Here are some points, one per row:
 0.90|-0.77|-0.76| 0.33|-1.76| 0.29| 1.38|-1.52|-1.18| 0.08|-0.37| 1.16|-1.57| 0.63|-0.27| 2.09| 0.80|-1.29| 1.69|-1.15|-1.02| 1.37| 0.66| 0.30
-1.27| 0.80|-0.88|-0.02| 0.14|-1.88| 1.01| 2.24|-1.77|-1.71| 2.25| 1.33| 0.65|-1.05|-0.38|-0.35| 1.39| 0.89|-0.15|-0.65|-0.73| 0.38| 0.33|-0.58
 0.01|-0.28|-0.59|-0.25|-0.66| 0.90|-1.09|-0.16| 0.31|-0.31|-0.95|-0.12| 0.96|-0.40| 0.32|-0.85| 1.43| 1.59| 0.07|-1.72| 0.14|-1.18| 1.44| 1.37
 0.94|-0.27|-1.43| 0.13| 0.43| 0.47|-0.65| 0.35| 0.29| 0.11|-0.02|-1.00| 0.92| 1.27| 1.37|-1.01|-2.14| 0.39| 0.16|-1.69| 0.48| 1.56|-0.74| 0.08
-1.81|-0.52| 0.66| 0.67| 0.94| 0.89| 0.15|-0.62| 0.96|-0.37|-1.25|-0.63| 0.75| 1.30|-0.47|-0.46| 1.34|-0.21|-0.82|-0.41|-0.54| 0.67| 1.06|-1.29
-0.46|-0.96|-0.90|-1.52| 0.66| 0.64| 1.34| 2.00|-0.54|-0.82| 0.91| 1.02|-1.51| 1.01|-1.41| 1.29|-0.51| 0.46| 0.44| 0.52| 1.59|-1.09|-1.72|-0.45
-0.26| 0.71| 0.31| 0.30|-0.11|-0.32|-0.85| 0.41| 0.41| 1.36|-0.09|-0.67| 0.18| 0.52|-0.59|-1.45|-0.17| 0.28| 2.36| 0.03|-0.97|-0.78| 0.64|-1.26
 0.48|-0.83| 0.05|-1.62| 0.63| 1.52| 1.18|-0.78| 0.37| 0.97| 1.83|-1.08|-1.10|-0.68|-1.57|-0.40|-0.29| 0.62| 0.48| 0.83| 1.55|-0.24|-1.46|-0.46
 0.07| 0.41|-0.14| 0.48|-0.24|-1.19|-0.06|-0.08| 0.79|-0.04| 0.01| 0.10|-1.36| 1.08|-0.11|-1.03| 1.85|-1.34| 0.15|-1.26| 1.07| 1.01|-1.37| 1.19
 0.68| 0.61|-0.59| 0.81| 0.04| 0.76|-0.67|-0.01| 0.85| 0.37| 0.09| 0.75| 1.01|-0.22|-1.98| 1.79|-0.75| 0.80|-1.44|-0.30|-0.54|-1.62| 0.70|-1.14
-0.02| 0.91|-0.05| 1.16| 0.69| 0.15|-0.41| 0.43| 0.24| 0.67|-0.54|-0.68|-0.14|-2.00| 0.95| 2.21|-0.21| 1.40| 1.25|-0.93|-1.15|-1.90|-1.50|-0.55
-0.64| 1.29| 1.64|-0.53|-2.27| 0.35| 0.88|-0.68| 0.23| 0.15| 0.29|-0.60| 0.39|-0.48| 0.63|-0.31|-0.50| 1.37| 0.28|-0.78|-0.51| 1.50|-0.31|-1.40
-1.93|-1.22|-1.20| 0.77| 0.85| 1.91| 1.47| 1.45|-1.17| 1.56| 1.49| 0.98|-0.38| 0.36| 0.46|-1.74|-0.46|-1.17|-0.36|-0.68|-0.40|-1.17| 0.87|-0.30
 1.05| 0.98|-0.87| 0.03| 0.03|-0.59|-1.20| 0.67| 0.58|-1.15| 0.34|-0.33|-1.27| 0.93| 1.12|-0.40| 1.29| 0.65|-0.86| 0.83|-1.25| 0.05| 0.41|-1.06
 0.45| 0.71|-0.09| 1.37|-2.14|-1.30| 1.57|-0.50| 1.21| 0.37| 0.96|-0.93| 0.83|-0.56|-0.80|-0.54| 0.54|-0.18|-1.21| 0.99|-0.82| 0.01| 0.23|-0.16
-1.10|-1.05|-0.06|-0.55|-1.44|-0.65|-1.21| 0.41| 1.52| 0.86|-0.64| 0.39| 0.83| 0.93| 1.14|-0.22| 0.28| 0.89|-1.26| 1.48| 0.05| 0.51| 0.15|-1.26
 0.59| 0.45|-1.44|-0.78| 0.36|-1.16|-0.32|-0.42| 0.57| 1.08|-0.87| 1.71|-0.56|-0.97| 1.33|-0.07|-0.69| 0.78| 0.52|-0.47|-0.41| 1.21| 0.46|-0.89
 0.32| 0.32| 0.14| 0.38| 1.93|-0.77| 0.70|-1.19| 0.34|-0.92|-0.90|-0.39| 0.24|-0.72|-0.44| 0.74|-0.14| 0.97|-1.07| 0.05|-0.40| 1.42| 0.44|-1.05
 0.88|-1.63| 1.47| 0.52| 0.67|-1.68| 1.88| 1.84|-1.46| 1.64|-1.88|-2.08|-0.75|-0.55|-0.01| 0.05|-0.74| 0.42|-0.88| 0.93|-0.03| 0.42| 0.90| 0.08
 0.00| 1.21| 1.56| 0.61|-0.48| 0.20|-0.83|-0.80|-2.23| 1.56|-0.50| 1.74|-1.05| 0.17| 0.68|-0.21| 1.63|-0.95|-1.06| 0.68| 1.59|-1.42|-2.20| 0.10
-0.87| 1.74|-0.59|-0.17|-1.59| 0.20| 1.93| 0.78| 0.11|-0.87|-0.82|-0.64|-1.21|-1.34| 1.16| 0.49|-1.45|-0.36|-1.21| 1.20| 0.87| 0.22| 1.07| 1.35
-0.20|-0.85| 0.04|-1.75| 0.61| 0.91|-0.04|-0.27| 1.07| 0.23| 1.19|-1.20|-0.67|-1.88| 1.41| 1.70| 1.41|-1.35| 1.70| 0.23|-1.55|-0.10|-0.35|-0.28
 2.08|-1.25|-0.86| 1.23|-0.20| 1.78|-0.95| 0.27| 0.51|-0.48|-1.09|-0.01| 0.75|-0.24| 0.79|-0.53| 0.65| 0.05|-0.13|-0.48|-0.29|-0.41| 0.00|-1.19
-0.63| 0.55| 0.44| 0.73|-0.88|-1.42|-0.46|-0.91|-0.51| 0.22| 1.48|-0.92|-0.08| 1.70| 0.98| 1.59|-0.62|-1.34|-0.33|-1.79| 2.21|-2.03| 1.47| 0.53
 0.76| 0.45|-0.18| 1.10| 0.72| 0.34|-0.57|-1.08| 1.21|-0.36|-0.30| 0.58|-1.21|-0.09| 0.83|-0.68|-1.92|-0.80|-1.32| 1.20|-1.03| 0.48|-0.25| 2.09
 1.13| 1.26| 1.27|-1.83|-0.81|-0.34| 0.80| 0.90| 0.62| 1.52|-0.35|-0.34| 1.96|-0.32|-1.98| 0.18|-1.05|-2.15|-0.55| 0.38|-0.54|-0.59| 0.13| 0.70
 0.25| 1.45|-1.01| 0.94| 0.04| 0.49|-0.73|-0.58|-0.12|-0.63|-0.40|-1.47| 0.15|-0.71|-1.24|-1.56|-0.02| 0.75| 1.17| 1.39| 2.49| 0.68|-0.06|-1.29
-1.01| 0.35| 0.26|-0.40| 0.03|-0.07|-0.82| 0.09| 0.48|-0.57|-1.16|-0.64|-0.91|-0.18| 0.14| 1.36| 0.91|-1.47| 1.26|-1.33| 2.00| 1.66|-0.74| 0.75
 0.67| 0.25|-1.01|-0.33| 0.09|-0.88|-0.65|-0.48| 0.35|-1.03|-0.97|-0.31| 0.79| 1.28|-0.62| 0.10| 0.35| 0.40| 1.17| 0.95| 0.66|-1.99| 1.33|-0.13
 0.12| 0.67| 0.04| 0.50| 0.51|-0.22|-0.24| 1.57|-0.25|-1.23| 0.37| 0.65| 2.17| 0.97|-0.54|-0.05|-1.66|-1.79|-0.70|-0.14|-0.78| 1.15|-2.16| 1.03
-1.56| 0.27|-0.19| 0.53| 0.16|-0.40|-0.50|-0.08| 0.77| 0.43|-1.16| 0.19| 0.45| 1.31|-1.18|-0.91| 0.52| 0.91| 1.48|-0.42|-1.52|-0.07|-1.55| 2.53
 1.18|-2.21| 2.10| 0.81| 0.50|-0.52|-0.89|-0.05| 1.25|-1.58| 1.28| 1.19|-0.87|-2.04|-0.65|-0.85|-0.05|-0.56| 0.21|-0.32| 1.70|-0.07|-0.68| 1.10
-1.16|-0.15| 1.57|-0.37| 1.06|-0.39|-0.82|-0.76| 0.62|-0.74|-0.20| 0.02| 0.44| 1.45| 0.74|-0.13|-0.77| 0.90| 0.35| 0.68|-0.99|-1.28| 0.55|-0.62
 0.21|-0.26| 2.17|-0.27|-0.46| 1.36|-1.65| 1.67|-2.06|-1.63|-0.44| 1.02|-1.48|-0.32|-0.34| 0.42|-0.46|-0.37|-0.54| 0.99|-0.42| 0.88| 1.42| 0.58
 0.04|-1.55|-0.15| 0.24|-1.31| 0.14| 2.03|-1.73|-2.27|-1.45|-0.64| 1.42| 1.59|-0.25| 1.12|-0.58|-0.18| 0.93| 1.34| 1.61| 0.04|-0.16|-0.33| 0.10
-1.70|-1.26|-1.02| 0.53| 0.72| 0.10|-2.11|-0.40|-1.84| 2.11| 1.15| 0.31| 0.45|-0.84|-0.96| 1.71|-0.52|-0.62|-0.88| 1.60| 0.44| 0.71| 1.03| 1.29
 0.94|-0.96|-0.42|-1.91| 0.78| 1.50| 1.11|-0.54|-0.75| 0.65| 1.88|-1.99| 0.11| 1.38| 0.15|-0.44| 1.06| 0.10|-1.02|-0.89|-0.77| 0.22|-1.21| 1.00
 0.88| 0.60| 0.71|-1.87| 1.76|-1.13| 0.28|-1.46| 0.49|-0.05| 0.03| 1.44| 0.50|-0.46| 0.21|-0.95|-0.14| 0.39|-0.28|-1.20|-0.26|-0.02| 1.35|-0.83
There is one direction along which these points spread out most. Take the direction at right angles to it along which they spread out most. Go by this last direction. For each point below, how far along it does it lie, from 0 to 99? 50 is the average, and the first point above lies past it. One standard deviation of the points above along it is 16.
 0.68| 0.61|-0.59| 0.81| 0.04| 0.76|-0.67|-0.01| 0.85| 0.37| 0.09| 0.75| 1.01|-0.22|-1.98| 1.79|-0.75| 0.80|-1.44|-0.30|-0.54|-1.62| 0.70|-1.14 36
-1.16|-0.15| 1.57|-0.37| 1.06|-0.39|-0.82|-0.76| 0.62|-0.74|-0.20| 0.02| 0.44| 1.45| 0.74|-0.13|-0.77| 0.90| 0.35| 0.68|-0.99|-1.28| 0.55|-0.62 49
 0.04|-1.55|-0.15| 0.24|-1.31| 0.14| 2.03|-1.73|-2.27|-1.45|-0.64| 1.42| 1.59|-0.25| 1.12|-0.58|-0.18| 0.93| 1.34| 1.61| 0.04|-0.16|-0.33| 0.10 39
 0.01|-0.28|-0.59|-0.25|-0.66| 0.90|-1.09|-0.16| 0.31|-0.31|-0.95|-0.12| 0.96|-0.40| 0.32|-0.85| 1.43| 1.59| 0.07|-1.72| 0.14|-1.18| 1.44| 1.37 65
 1.13| 1.26| 1.27|-1.83|-0.81|-0.34| 0.80| 0.90| 0.62| 1.52|-0.35|-0.34| 1.96|-0.32|-1.98| 0.18|-1.05|-2.15|-0.55| 0.38|-0.54|-0.59| 0.13| 0.70 28
-1.93|-1.22|-1.20| 0.77| 0.85| 1.91| 1.47| 1.45|-1.17| 1.56| 1.49| 0.98|-0.38| 0.36| 0.46|-1.74|-0.46|-1.17|-0.36|-0.68|-0.40|-1.17| 0.87|-0.30 47
 0.76| 0.45|-0.18| 1.10| 0.72| 0.34|-0.57|-1.08| 1.21|-0.36|-0.30| 0.58|-1.21|-0.09| 0.83|-0.68|-1.92|-0.80|-1.32| 1.20|-1.03| 0.48|-0.25| 2.09 36
 0.00| 1.21| 1.56| 0.61|-0.48| 0.20|-0.83|-0.80|-2.23| 1.56|-0.50| 1.74|-1.05| 0.17| 0.68|-0.21| 1.63|-0.95|-1.06| 0.68| 1.59|-1.42|-2.20| 0.10 50
 0.21|-0.26| 2.17|-0.27|-0.46| 1.36|-1.65| 1.67|-2.06|-1.63|-0.44| 1.02|-1.48|-0.32|-0.34| 0.42|-0.46|-0.37|-0.54| 0.99|-0.42| 0.88| 1.42| 0.58 23
 0.59| 0.45|-1.44|-0.78| 0.36|-1.16|-0.32|-0.42| 0.57| 1.08|-0.87| 1.71|-0.56|-0.97| 1.33|-0.07|-0.69| 0.78| 0.52|-0.47|-0.41| 1.21| 0.46|-0.89 52
 0.94|-0.96|-0.42|-1.91| 0.78| 1.50| 1.11|-0.54|-0.75| 0.65| 1.88|-1.99| 0.11| 1.38| 0.15|-0.44| 1.06| 0.10|-1.02|-0.89|-0.77| 0.22|-1.21| 1.00 75
 0.25| 1.45|-1.01| 0.94| 0.04| 0.49|-0.73|-0.58|-0.12|-0.63|-0.40|-1.47| 0.15|-0.71|-1.24|-1.56|-0.02| 0.75| 1.17| 1.39| 2.49| 0.68|-0.06|-1.29 54
